In the data rows, 128 means zero.
Each row of this table is followed by its label. One hidden rule gives the labels. It looks at one to three of the table's principal directions, none of them among the few with the most spread.
np.array([114, 128, 108, 77, 128, 131, 147, 91, 123, 110, 146, 96, 154,
          144, 126, 135, 92, 104, 71, 109, 92, 81, 105, 178, 145, 139,
          130, 145, 131, 189, 134, 178, 183, 100, 99, 212, 179, 115, 150,
          176, 83, 133, 102, 106, 119, 120, 202]) LB
np.array([163, 141, 225, 154, 159, 109, 110, 147, 118, 128, 103, 146, 103,
          106, 106, 177, 185, 125, 161, 119, 150, 229, 136, 73, 113, 154,
          87, 62, 148, 83, 110, 115, 92, 211, 125, 70, 79, 102, 105,
          61, 189, 154, 128, 186, 167, 165, 11]) HG
np.array([158, 107, 164, 165, 194, 125, 134, 134, 121, 159, 130, 124, 139,
          95, 101, 126, 100, 125, 146, 134, 165, 187, 131, 102, 148, 99,
          127, 88, 158, 60, 127, 72, 108, 132, 119, 144, 122, 94, 147,
          122, 157, 125, 166, 161, 190, 133, 92]) LB
np.array([81, 120, 109, 131, 73, 126, 148, 112, 200, 134, 86, 123, 98,
          166, 130, 91, 131, 120, 104, 81, 127, 65, 136, 188, 154, 103,
          183, 173, 162, 165, 94, 176, 145, 109, 134, 114, 123, 166, 100,
          128, 65, 120, 97, 67, 77, 115, 207]) QD
np.array([125, 184, 136, 69, 64, 160, 103, 124, 131, 100, 65, 151, 97,
          161, 142, 106, 151, 67, 99, 83, 100, 74, 112, 185, 99, 185,
          121, 144, 133, 184, 126, 238, 158, 140, 106, 80, 97, 147, 120,
          134, 129, 166, 103, 82, 65, 167, 157]) LB
np.array([165, 125, 144, 115, 171, 84, 151, 99, 119, 135, 150, 68, 155,
          130, 103, 171, 84, 144, 139, 124, 105, 158, 125, 170, 118, 94,
          116, 103, 137, 167, 107, 130, 139, 153, 78, 178, 141, 110, 123,
          140, 119, 114, 83, 105, 170, 120, 135]) PH
np.array([185, 145, 119, 123, 150, 135, 120, 135, 118, 117, 89, 117, 70,
          84, 150, 105, 130, 89, 177, 67, 134, 173, 138, 131, 131, 123,
          146, 102, 105, 70, 108, 122, 132, 173, 126, 100, 104, 125, 128,
          97, 219, 176, 167, 97, 142, 212, 110]) QD
np.array([104, 81, 29, 149, 128, 136, 179, 115, 176, 190, 95, 72, 149,
          171, 110, 68, 66, 125, 123, 129, 118, 102, 133, 165, 171, 63,
          214, 146, 124, 103, 102, 113, 170, 70, 100, 212, 144, 129, 133,
          123, 91, 102, 123, 106, 132, 110, 208]) HG
np.array([138, 116, 99, 135, 182, 91, 153, 114, 74, 126, 157, 92, 128,
          101, 146, 121, 114, 132, 134, 127, 106, 165, 113, 134, 134, 110,
          176, 163, 103, 117, 162, 89, 142, 166, 132, 139, 128, 126, 164,
          127, 145, 140, 108, 140, 157, 127, 141]) HG
np.array([96, 146, 129, 139, 152, 153, 147, 143, 154, 146, 82, 147, 118,
          110, 173, 62, 107, 104, 119, 102, 159, 153, 124, 123, 123, 129,
          167, 152, 153, 29, 143, 93, 91, 117, 175, 74, 68, 124, 167,
          96, 175, 154, 178, 189, 126, 146, 109]) LB
np.array([176, 121, 86, 149, 108, 145, 150, 118, 147, 185, 45, 67, 135,
          164, 43, 137, 86, 127, 157, 143, 121, 161, 137, 160, 111, 87,
          114, 53, 139, 164, 42, 183, 133, 125, 98, 160, 127, 117, 45,
          102, 108, 108, 125, 112, 113, 153, 166]) LB
np.array([118, 137, 131, 174, 113, 155, 119, 176, 145, 146, 98, 178, 103,
          133, 142, 98, 180, 111, 174, 137, 183, 171, 145, 63, 139, 123,
          116, 117, 123, 45, 116, 87, 72, 159, 161, 66, 84, 142, 113,
          61, 168, 149, 199, 159, 122, 149, 60]) HG
np.array([166, 112, 186, 127, 208, 122, 121, 124, 132, 135, 160, 90, 144,
          86, 96, 177, 74, 164, 151, 134, 154, 175, 151, 120, 107, 99,
          89, 60, 167, 100, 86, 67, 91, 106, 118, 133, 145, 99, 123,
          150, 161, 83, 149, 154, 190, 143, 88]) LB
np.array([76, 102, 41, 196, 102, 114, 110, 147, 83, 141, 169, 181, 107,
          94, 111, 78, 170, 152, 137, 179, 151, 116, 133, 42, 164, 117,
          184, 199, 108, 77, 184, 54, 129, 115, 235, 101, 156, 133, 112,
          132, 96, 124, 169, 146, 84, 95, 141]) QD
np.array([155, 125, 216, 106, 166, 114, 135, 111, 157, 136, 113, 99, 152,
          159, 133, 180, 95, 158, 117, 124, 115, 160, 141, 167, 70, 132,
          79, 86, 173, 168, 101, 175, 86, 132, 85, 101, 84, 116, 130,
          106, 145, 108, 69, 171, 175, 119, 75]) HG
np.array([153, 101, 200, 175, 174, 206, 120, 191, 187, 129, 165, 195, 153,
          80, 170, 120, 126, 175, 179, 144, 216, 137, 144, 13, 170, 190,
          70, 68, 143, 22, 148, 27, 71, 27, 185, 111, 187, 101, 203,
          111, 219, 164, 213, 252, 208, 147, 49]) PH
np.array([120, 114, 146, 79, 139, 127, 141, 95, 139, 76, 170, 96, 135,
          139, 180, 164, 125, 104, 78, 88, 85, 87, 113, 149, 145, 171,
          130, 145, 101, 154, 141, 153, 180, 122, 66, 203, 175, 124, 176,
          159, 141, 144, 84, 115, 147, 144, 150]) HG
np.array([177, 158, 227, 117, 153, 101, 119, 110, 123, 96, 141, 101, 126,
          99, 126, 215, 143, 132, 142, 107, 117, 187, 125, 138, 78, 155,
          40, 63, 128, 145, 84, 154, 86, 200, 100, 126, 113, 106, 105,
          121, 175, 142, 113, 137, 155, 150, 68]) QD
np.array([152, 95, 103, 188, 169, 56, 128, 106, 44, 161, 144, 128, 106,
          94, 84, 124, 164, 124, 125, 134, 112, 199, 122, 116, 147, 104,
          160, 148, 112, 100, 146, 103, 141, 208, 156, 136, 119, 106, 108,
          111, 128, 133, 126, 130, 131, 112, 121]) SZ
np.array([120, 106, 118, 102, 129, 138, 139, 104, 154, 120, 107, 96, 113,
          152, 123, 129, 105, 105, 92, 92, 115, 99, 136, 158, 149, 114,
          162, 130, 151, 152, 106, 157, 168, 102, 91, 149, 150, 139, 118,
          140, 109, 111, 104, 101, 123, 154, 171]) LB
np.array([119, 111, 109, 120, 126, 139, 127, 127, 155, 135, 138, 99, 145,
          137, 102, 145, 93, 153, 134, 153, 130, 109, 141, 123, 124, 100,
          133, 108, 136, 140, 103, 103, 135, 79, 105, 154, 150, 132, 109,
          154, 105, 78, 118, 116, 134, 121, 142]) PH
np.array([171, 120, 164, 172, 116, 172, 74, 186, 134, 151, 121, 191, 122,
          111, 99, 121, 171, 129, 191, 166, 165, 148, 135, 43, 142, 178,
          89, 58, 112, 59, 138, 100, 118, 118, 125, 134, 129, 86, 153,
          109, 188, 156, 176, 154, 172, 145, 45]) HG
np.array([165, 99, 200, 149, 209, 131, 140, 133, 190, 183, 59, 46, 119,
          136, 43, 183, 59, 171, 172, 136, 164, 235, 175, 116, 91, 77,
          118, 8, 223, 89, 14, 95, 71, 127, 112, 89, 92, 87, 65,
          69, 159, 68, 122, 198, 197, 181, 55]) QD
np.array([121, 134, 101, 131, 158, 107, 115, 132, 39, 110, 198, 163, 134,
          104, 143, 131, 149, 133, 131, 161, 132, 131, 131, 80, 134, 136,
          127, 180, 95, 106, 193, 73, 131, 144, 148, 96, 148, 128, 148,
          137, 139, 128, 154, 135, 125, 114, 92]) PH
np.array([171, 140, 186, 153, 153, 130, 91, 153, 100, 112, 144, 151, 107,
          86, 93, 173, 161, 124, 174, 145, 167, 188, 132, 56, 131, 146,
          76, 71, 138, 93, 118, 82, 100, 175, 133, 98, 136, 105, 108,
          121, 170, 138, 168, 142, 156, 167, 54]) LB
np.array([130, 155, 147, 108, 156, 126, 118, 141, 114, 114, 149, 149, 124,
          108, 153, 117, 122, 130, 145, 116, 142, 125, 132, 130, 122, 146,
          124, 150, 134, 103, 147, 94, 115, 129, 141, 80, 119, 127, 161,
          134, 159, 138, 146, 126, 134, 139, 102]) SZ
np.array([80, 121, 133, 111, 95, 203, 124, 154, 187, 106, 110, 162, 124,
          157, 162, 108, 140, 126, 113, 121, 151, 79, 142, 82, 136, 176,
          135, 137, 148, 118, 129, 132, 133, 52, 138, 87, 143, 151, 142,
          109, 142, 134, 133, 178, 110, 161, 117]) HG
np.array([137, 88, 210, 136, 175, 84, 137, 105, 135, 136, 129, 104, 128,
          134, 110, 163, 129, 141, 99, 113, 122, 172, 127, 147, 128, 94,
          138, 108, 186, 169, 134, 160, 114, 159, 99, 129, 101, 123, 139,
          117, 100, 115, 54, 158, 195, 98, 109]) QD
np.array([152, 116, 137, 142, 188, 113, 144, 125, 111, 175, 114, 78, 142,
          158, 62, 168, 85, 145, 162, 167, 148, 195, 158, 118, 107, 71,
          104, 85, 164, 122, 76, 110, 85, 148, 93, 105, 109, 110, 85,
          89, 122, 82, 130, 149, 166, 129, 78]) PH
np.array([99, 142, 74, 119, 95, 188, 171, 133, 182, 172, 29, 88, 138,
          190, 104, 99, 89, 108, 125, 135, 130, 122, 134, 153, 115, 120,
          142, 109, 133, 119, 59, 170, 124, 88, 108, 123, 101, 137, 90,
          82, 115, 117, 146, 154, 81, 150, 161]) QD
np.array([109, 140, 97, 104, 137, 179, 128, 154, 166, 140, 120, 113, 130,
          152, 115, 101, 82, 119, 163, 125, 162, 101, 157, 114, 136, 117,
          145, 115, 161, 93, 95, 91, 135, 68, 120, 115, 155, 124, 125,
          121, 141, 115, 165, 120, 133, 175, 125]) LB
np.array([74, 88, 63, 120, 68, 148, 146, 107, 178, 148, 120, 103, 160,
          202, 110, 114, 94, 150, 82, 165, 82, 28, 122, 156, 146, 141,
          180, 169, 120, 192, 131, 180, 195, 45, 88, 210, 169, 125, 137,
          159, 43, 94, 60, 104, 100, 77, 208]) PH
np.array([148, 121, 129, 150, 127, 125, 135, 132, 130, 144, 111, 134, 134,
          118, 131, 115, 131, 120, 136, 132, 134, 153, 115, 139, 138, 106,
          121, 112, 110, 112, 124, 124, 117, 151, 119, 159, 104, 128, 135,
          126, 130, 133, 154, 118, 138, 114, 136]) SZ
np.array([125, 144, 182, 115, 152, 112, 118, 135, 76, 86, 187, 160, 125,
          104, 144, 159, 164, 144, 127, 126, 144, 128, 129, 119, 130, 151,
          93, 150, 141, 171, 157, 116, 112, 162, 164, 77, 156, 140, 137,
          135, 112, 140, 137, 135, 131, 121, 111]) SZ
np.array([168, 101, 129, 128, 163, 88, 144, 94, 120, 143, 132, 80, 136,
          145, 123, 150, 93, 131, 122, 118, 97, 144, 131, 171, 123, 99,
          138, 121, 124, 149, 119, 147, 144, 148, 71, 168, 125, 117, 133,
          132, 133, 114, 83, 100, 165, 121, 135]) HG
np.array([139, 152, 62, 126, 77, 132, 133, 125, 139, 120, 117, 123, 115,
          136, 164, 96, 124, 114, 146, 103, 116, 83, 132, 160, 118, 119,
          140, 151, 87, 129, 122, 144, 136, 121, 139, 125, 139, 159, 103,
          134, 145, 145, 142, 68, 82, 147, 171]) HG
np.array([141, 115, 142, 121, 173, 74, 156, 111, 108, 162, 86, 84, 113,
          128, 131, 123, 138, 119, 112, 95, 105, 194, 125, 193, 110, 63,
          157, 121, 125, 130, 110, 154, 95, 185, 112, 100, 48, 154, 126,
          92, 129, 110, 89, 141, 151, 99, 127]) HG
np.array([154, 125, 183, 106, 162, 42, 144, 83, 91, 107, 170, 103, 131,
          96, 155, 161, 140, 135, 92, 89, 79, 129, 96, 222, 135, 111,
          131, 157, 102, 189, 157, 162, 140, 195, 93, 170, 112, 133, 174,
          172, 98, 132, 63, 72, 157, 62, 168]) QD
np.array([126, 138, 186, 132, 105, 100, 119, 116, 136, 116, 114, 124, 116,
          130, 135, 156, 172, 123, 94, 108, 111, 143, 115, 156, 90, 141,
          95, 108, 142, 165, 115, 187, 90, 175, 153, 111, 99, 140, 103,
          124, 115, 136, 92, 149, 116, 107, 124]) SZ
np.array([135, 116, 27, 137, 114, 136, 156, 97, 134, 157, 112, 61, 151,
          158, 86, 113, 52, 134, 132, 146, 95, 102, 130, 157, 117, 111,
          167, 138, 126, 155, 95, 139, 181, 87, 110, 190, 176, 112, 89,
          147, 107, 111, 105, 99, 99, 152, 204]) SZ
np.array([147, 148, 129, 144, 150, 85, 129, 110, 78, 117, 118, 116, 102,
          90, 135, 152, 147, 124, 136, 122, 114, 202, 126, 115, 92, 120,
          124, 136, 105, 98, 127, 109, 102, 207, 146, 75, 78, 130, 94,
          101, 173, 135, 130, 143, 110, 150, 85]) PH
np.array([63, 161, 66, 119, 67, 165, 130, 161, 143, 131, 133, 192, 137,
          144, 166, 43, 141, 131, 128, 136, 143, 32, 117, 140, 151, 158,
          162, 214, 114, 127, 173, 122, 137, 64, 190, 89, 137, 160, 167,
          147, 89, 148, 156, 110, 62, 89, 186]) HG
np.array([118, 120, 140, 129, 126, 51, 153, 92, 115, 123, 155, 113, 127,
          135, 142, 138, 158, 134, 94, 96, 87, 124, 107, 189, 144, 114,
          147, 178, 123, 191, 148, 174, 141, 187, 133, 157, 125, 139, 139,
          132, 76, 147, 55, 99, 126, 70, 171]) PH
np.array([134, 87, 77, 128, 138, 138, 147, 118, 140, 153, 105, 124, 133,
          131, 151, 76, 105, 106, 95, 119, 118, 113, 106, 152, 173, 104,
          167, 147, 102, 110, 149, 133, 148, 88, 112, 190, 124, 138, 182,
          150, 122, 127, 136, 128, 139, 104, 189]) LB
np.array([136, 109, 148, 142, 133, 133, 112, 131, 148, 140, 103, 133, 110,
          131, 120, 126, 123, 136, 130, 131, 142, 145, 143, 117, 114, 110,
          128, 111, 158, 121, 118, 138, 98, 118, 135, 91, 98, 133, 117,
          117, 136, 111, 121, 145, 142, 133, 106]) PH
np.array([164, 139, 128, 109, 153, 81, 121, 114, 85, 114, 167, 131, 123,
          90, 158, 114, 140, 115, 132, 88, 98, 135, 108, 170, 135, 135,
          134, 151, 99, 137, 166, 135, 151, 169, 129, 158, 130, 119, 176,
          152, 155, 169, 108, 91, 150, 122, 144]) HG
np.array([127, 125, 139, 150, 138, 97, 101, 140, 85, 126, 174, 180, 117,
          98, 93, 128, 164, 147, 146, 148, 147, 128, 126, 89, 169, 139,
          133, 157, 140, 131, 168, 88, 144, 146, 163, 107, 155, 113, 137,
          144, 99, 133, 133, 110, 129, 103, 114]) QD
np.array([91, 143, 166, 115, 114, 125, 103, 142, 151, 105, 111, 164, 93,
          131, 135, 121, 163, 133, 118, 112, 140, 127, 129, 115, 120, 157,
          147, 160, 176, 144, 135, 129, 116, 140, 165, 35, 92, 150, 125,
          118, 120, 128, 96, 145, 101, 142, 107]) SZ
np.array([135, 145, 107, 108, 89, 134, 146, 102, 122, 143, 86, 64, 159,
          194, 58, 179, 112, 93, 108, 162, 92, 136, 108, 162, 104, 110,
          92, 82, 123, 212, 73, 211, 152, 161, 45, 202, 132, 122, 63,
          132, 64, 104, 90, 97, 103, 124, 162]) LB
np.array([115, 121, 231, 100, 169, 131, 119, 124, 89, 92, 165, 139, 141,
          122, 116, 211, 169, 146, 87, 145, 125, 145, 125, 94, 118, 181,
          74, 104, 144, 170, 141, 140, 118, 136, 105, 92, 144, 122, 141,
          128, 118, 109, 94, 200, 154, 112, 68]) LB
np.array([98, 153, 136, 128, 97, 130, 110, 131, 90, 119, 129, 181, 129,
          131, 121, 131, 180, 115, 105, 147, 117, 118, 115, 99, 123, 185,
          113, 159, 108, 125, 162, 148, 143, 147, 135, 96, 111, 119, 128,
          119, 121, 145, 126, 146, 84, 111, 95]) QD
np.array([161, 110, 186, 151, 169, 116, 116, 144, 114, 182, 86, 137, 120,
          143, 65, 138, 149, 122, 149, 139, 150, 192, 140, 119, 134, 107,
          114, 73, 164, 110, 108, 145, 101, 160, 94, 94, 78, 107, 123,
          83, 133, 117, 119, 156, 177, 114, 64]) PH
np.array([135, 190, 134, 74, 127, 123, 123, 119, 79, 64, 193, 160, 144,
          102, 197, 140, 143, 101, 117, 101, 105, 97, 102, 133, 123, 204,
          80, 173, 80, 136, 183, 134, 153, 153, 131, 143, 163, 115, 180,
          154, 172, 194, 144, 112, 109, 147, 117]) QD
np.array([166, 170, 234, 125, 121, 135, 90, 165, 121, 116, 102, 167, 117,
          82, 117, 161, 197, 116, 155, 124, 144, 185, 103, 110, 104, 171,
          56, 48, 117, 114, 121, 142, 83, 185, 130, 96, 74, 118, 138,
          120, 171, 158, 142, 159, 150, 128, 58]) LB
np.array([128, 120, 95, 137, 141, 77, 155, 98, 137, 117, 149, 94, 119,
          105, 157, 116, 93, 143, 130, 97, 121, 138, 133, 176, 130, 58,
          167, 167, 132, 135, 121, 96, 125, 157, 148, 145, 123, 150, 110,
          143, 112, 114, 128, 72, 122, 124, 178]) SZ
np.array([94, 122, 160, 109, 125, 116, 142, 101, 160, 116, 89, 90, 109,
          145, 120, 164, 144, 119, 81, 99, 105, 159, 127, 138, 105, 129,
          132, 117, 159, 154, 86, 172, 119, 151, 121, 108, 95, 142, 89,
          103, 116, 113, 73, 168, 109, 143, 123]) LB
np.array([109, 108, 94, 118, 125, 149, 150, 114, 157, 148, 108, 124, 148,
          154, 127, 96, 84, 115, 98, 128, 124, 92, 123, 156, 161, 115,
          159, 148, 133, 121, 127, 133, 167, 81, 91, 185, 135, 119, 152,
          145, 98, 112, 140, 106, 122, 115, 174]) LB
np.array([105, 109, 123, 136, 125, 119, 145, 124, 148, 154, 115, 143, 140,
          136, 138, 78, 127, 107, 99, 114, 129, 116, 106, 168, 164, 94,
          166, 156, 137, 125, 152, 142, 138, 123, 115, 173, 98, 135, 172,
          141, 87, 132, 123, 112, 140, 78, 173]) LB
Here are more rows. What is the label of each one?
np.array([94, 134, 83, 148, 81, 128, 118, 142, 102, 114, 161, 165, 125,
          121, 138, 92, 162, 118, 130, 149, 130, 87, 111, 119, 151, 127,
          154, 181, 101, 141, 169, 118, 149, 144, 161, 151, 147, 142, 137,
          152, 82, 144, 152, 83, 94, 99, 172]) ~ LB
np.array([138, 110, 196, 125, 176, 166, 126, 146, 166, 133, 115, 135, 137,
          119, 128, 153, 103, 150, 131, 135, 164, 152, 145, 79, 136, 154,
          103, 74, 163, 76, 118, 92, 102, 77, 120, 105, 130, 101, 157,
          109, 172, 117, 148, 208, 181, 148, 61]) ~ QD
np.array([145, 121, 169, 140, 149, 125, 129, 130, 147, 149, 114, 140, 128,
          109, 109, 117, 124, 115, 130, 107, 150, 150, 121, 145, 155, 113,
          115, 99, 152, 106, 115, 132, 118, 135, 121, 159, 116, 105, 149,
          132, 126, 140, 152, 123, 158, 116, 129]) ~ LB
np.array([155, 97, 126, 147, 161, 142, 138, 143, 151, 183, 99, 95, 146,
          147, 81, 128, 84, 152, 160, 159, 151, 149, 146, 126, 129, 73,
          133, 74, 150, 116, 98, 110, 100, 81, 96, 128, 119, 127, 121,
          120, 123, 83, 123, 147, 178, 110, 119]) ~ PH
np.array([49, 114, 107, 133, 65, 139, 121, 142, 142, 124, 121, 193, 117,
          135, 150, 72, 188, 129, 77, 133, 120, 62, 106, 134, 165, 156,
          178, 201, 115, 145, 174, 150, 152, 101, 178, 121, 114, 156, 161,
          144, 59, 132, 120, 128, 71, 65, 183]) ~ LB
np.array([167, 149, 184, 119, 159, 98, 92, 141, 115, 109, 152, 165, 109,
          70, 143, 139, 148, 124, 155, 105, 147, 168, 125, 114, 138, 132,
          100, 103, 126, 80, 146, 82, 113, 170, 137, 120, 105, 106, 155,
          140, 177, 145, 162, 107, 161, 141, 71]) ~ QD
np.array([139, 173, 181, 69, 173, 105, 61, 149, 10, 55, 238, 192, 122,
          137, 142, 189, 205, 78, 123, 149, 127, 114, 110, 43, 154, 235,
          79, 173, 115, 140, 226, 90, 165, 192, 88, 77, 186, 111, 193,
          155, 161, 164, 109, 127, 150, 157, 24]) ~ SZ
np.array([184, 132, 139, 148, 188, 76, 140, 127, 115, 176, 129, 86, 152,
          133, 111, 154, 83, 171, 179, 155, 132, 196, 148, 143, 85, 80,
          103, 90, 134, 102, 106, 90, 70, 155, 118, 99, 89, 112, 112,
          98, 165, 100, 114, 148, 178, 110, 66]) ~ HG
np.array([114, 109, 81, 126, 97, 157, 136, 134, 165, 150, 107, 133, 132,
          161, 118, 93, 118, 106, 128, 129, 139, 85, 131, 140, 170, 94,
          147, 135, 117, 128, 113, 141, 149, 86, 88, 176, 136, 145, 133,
          139, 93, 113, 148, 78, 118, 112, 173]) ~ QD
np.array([120, 119, 153, 174, 149, 131, 139, 155, 132, 125, 141, 173, 119,
          84, 171, 105, 166, 146, 154, 125, 161, 168, 124, 72, 155, 147,
          138, 146, 111, 56, 160, 63, 97, 145, 177, 94, 109, 129, 170,
          91, 174, 165, 164, 185, 150, 123, 85]) ~ PH
np.array([131, 120, 204, 90, 142, 150, 150, 111, 196, 126, 80, 94, 142,
          137, 131, 157, 108, 121, 90, 76, 122, 143, 130, 182, 112, 123,
          109, 61, 166, 147, 70, 167, 132, 103, 73, 147, 102, 135, 119,
          122, 136, 105, 101, 153, 148, 148, 130]) ~ SZ
np.array([108, 143, 117, 184, 70, 129, 131, 156, 141, 192, 49, 157, 115,
          148, 71, 87, 191, 110, 152, 144, 144, 166, 120, 141, 126, 104,
          128, 107, 123, 109, 82, 163, 95, 181, 150, 108, 52, 138, 76,
          76, 91, 132, 155, 121, 80, 91, 130]) ~ SZ
np.array([158, 144, 145, 90, 177, 115, 150, 112, 126, 115, 167, 105, 161,
          93, 153, 115, 56, 134, 130, 98, 127, 113, 107, 203, 140, 106,
          122, 135, 145, 159, 142, 115, 141, 112, 119, 186, 155, 114, 189,
          185, 119, 142, 138, 88, 168, 117, 189]) ~ LB
np.array([144, 103, 140, 126, 144, 63, 159, 90, 131, 130, 128, 72, 129,
          149, 147, 146, 115, 146, 109, 99, 88, 154, 129, 203, 103, 67,
          153, 138, 142, 201, 121, 176, 122, 181, 109, 143, 98, 153, 111,
          114, 97, 117, 50, 105, 154, 102, 159]) ~ HG
np.array([125, 132, 166, 141, 116, 124, 127, 132, 137, 115, 118, 121, 113,
          136, 137, 155, 159, 130, 136, 120, 131, 154, 142, 112, 97, 124,
          117, 106, 138, 135, 115, 147, 100, 164, 130, 88, 105, 142, 92,
          90, 142, 134, 107, 148, 135, 143, 87]) ~ PH
np.array([70, 141, 60, 124, 36, 169, 115, 140, 147, 134, 96, 168, 125,
          156, 118, 81, 159, 116, 109, 145, 118, 63, 122, 134, 125, 148,
          139, 166, 105, 153, 120, 172, 149, 88, 152, 126, 120, 155, 100,
          138, 80, 121, 143, 100, 39, 108, 181]) ~ SZ
np.array([127, 100, 176, 125, 139, 137, 128, 118, 167, 141, 127, 99, 155,
          149, 85, 170, 115, 138, 109, 133, 124, 140, 135, 132, 117, 125,
          100, 67, 167, 155, 83, 149, 134, 105, 85, 181, 143, 109, 109,
          134, 109, 96, 95, 153, 160, 125, 119]) ~ SZ
np.array([105, 116, 204, 166, 134, 118, 98, 163, 123, 108, 166, 205, 110,
          108, 142, 152, 201, 177, 146, 156, 164, 148, 144, 43, 139, 175,
          108, 145, 146, 105, 168, 78, 89, 146, 183, 36, 117, 130, 141,
          93, 138, 133, 127, 188, 142, 106, 37]) ~ HG
np.array([181, 130, 34, 135, 165, 100, 153, 112, 74, 150, 160, 72, 145,
          101, 86, 108, 53, 130, 178, 132, 127, 136, 133, 180, 153, 51,
          158, 128, 108, 135, 104, 69, 175, 142, 119, 204, 189, 115, 99,
          166, 108, 109, 183, 26, 130, 150, 208]) ~ SZ
np.array([151, 100, 104, 133, 155, 96, 134, 99, 121, 143, 125, 87, 126,
          115, 119, 119, 88, 124, 115, 118, 111, 154, 125, 161, 118, 67,
          156, 125, 142, 141, 127, 135, 128, 134, 117, 162, 113, 131, 123,
          151, 122, 108, 103, 110, 153, 123, 162]) ~ QD
np.array([148, 104, 102, 137, 151, 147, 170, 134, 177, 137, 96, 55, 119,
          129, 142, 146, 81, 187, 178, 120, 133, 159, 170, 132, 102, 91,
          147, 86, 118, 115, 53, 88, 103, 99, 141, 98, 134, 150, 82,
          76, 169, 96, 132, 157, 140, 176, 127]) ~ HG
np.array([136, 107, 105, 138, 105, 144, 94, 140, 114, 144, 126, 179, 124,
          137, 117, 85, 142, 104, 123, 150, 127, 90, 113, 114, 163, 141,
          151, 150, 115, 126, 180, 148, 162, 103, 102, 157, 125, 117, 177,
          157, 113, 139, 127, 95, 138, 102, 141]) ~ PH
np.array([88, 142, 97, 128, 64, 187, 130, 140, 166, 121, 78, 161, 122,
          147, 139, 90, 136, 103, 108, 126, 149, 100, 126, 113, 128, 134,
          128, 138, 140, 132, 117, 158, 126, 91, 154, 107, 116, 156, 97,
          118, 109, 136, 166, 139, 68, 149, 159]) ~ LB
np.array([117, 102, 64, 137, 120, 157, 157, 146, 151, 159, 130, 128, 159,
          144, 143, 79, 101, 141, 142, 144, 137, 99, 132, 138, 161, 97,
          155, 136, 99, 111, 131, 101, 146, 71, 127, 187, 149, 136, 154,
          125, 111, 121, 164, 120, 135, 105, 172]) ~ HG
np.array([130, 148, 135, 83, 99, 172, 136, 116, 132, 102, 116, 125, 150,
          156, 156, 134, 137, 69, 87, 100, 96, 92, 101, 147, 128, 189,
          98, 113, 99, 152, 135, 203, 174, 117, 67, 196, 152, 118, 158,
          137, 146, 174, 119, 132, 121, 154, 146]) ~ LB
np.array([117, 124, 175, 112, 162, 128, 123, 144, 137, 108, 156, 127, 122,
          104, 125, 139, 120, 160, 150, 121, 150, 135, 141, 123, 132, 116,
          143, 124, 170, 146, 130, 90, 124, 119, 142, 93, 136, 132, 144,
          132, 118, 114, 116, 134, 164, 135, 116]) ~ QD
np.array([31, 189, 131, 75, 60, 86, 55, 137, 66, 73, 198, 244, 128,
          167, 158, 122, 215, 113, 73, 165, 113, 60, 119, 104, 89, 170,
          116, 255, 145, 190, 230, 138, 129, 161, 153, 11, 76, 176, 126,
          165, 60, 103, 80, 89, 38, 70, 76]) ~ SZ
np.array([99, 117, 114, 107, 160, 105, 158, 113, 127, 108, 178, 107, 143,
          131, 182, 131, 111, 150, 111, 113, 113, 117, 135, 139, 131, 119,
          151, 178, 119, 128, 149, 96, 131, 119, 135, 133, 143, 142, 160,
          125, 130, 124, 108, 143, 141, 115, 133]) ~ HG
np.array([181, 146, 161, 106, 175, 69, 145, 74, 119, 117, 118, 37, 119,
          129, 87, 205, 75, 120, 138, 92, 105, 203, 143, 190, 81, 75,
          97, 82, 169, 174, 45, 149, 123, 217, 71, 140, 113, 114, 48,
          121, 137, 100, 97, 74, 139, 184, 120]) ~ SZ
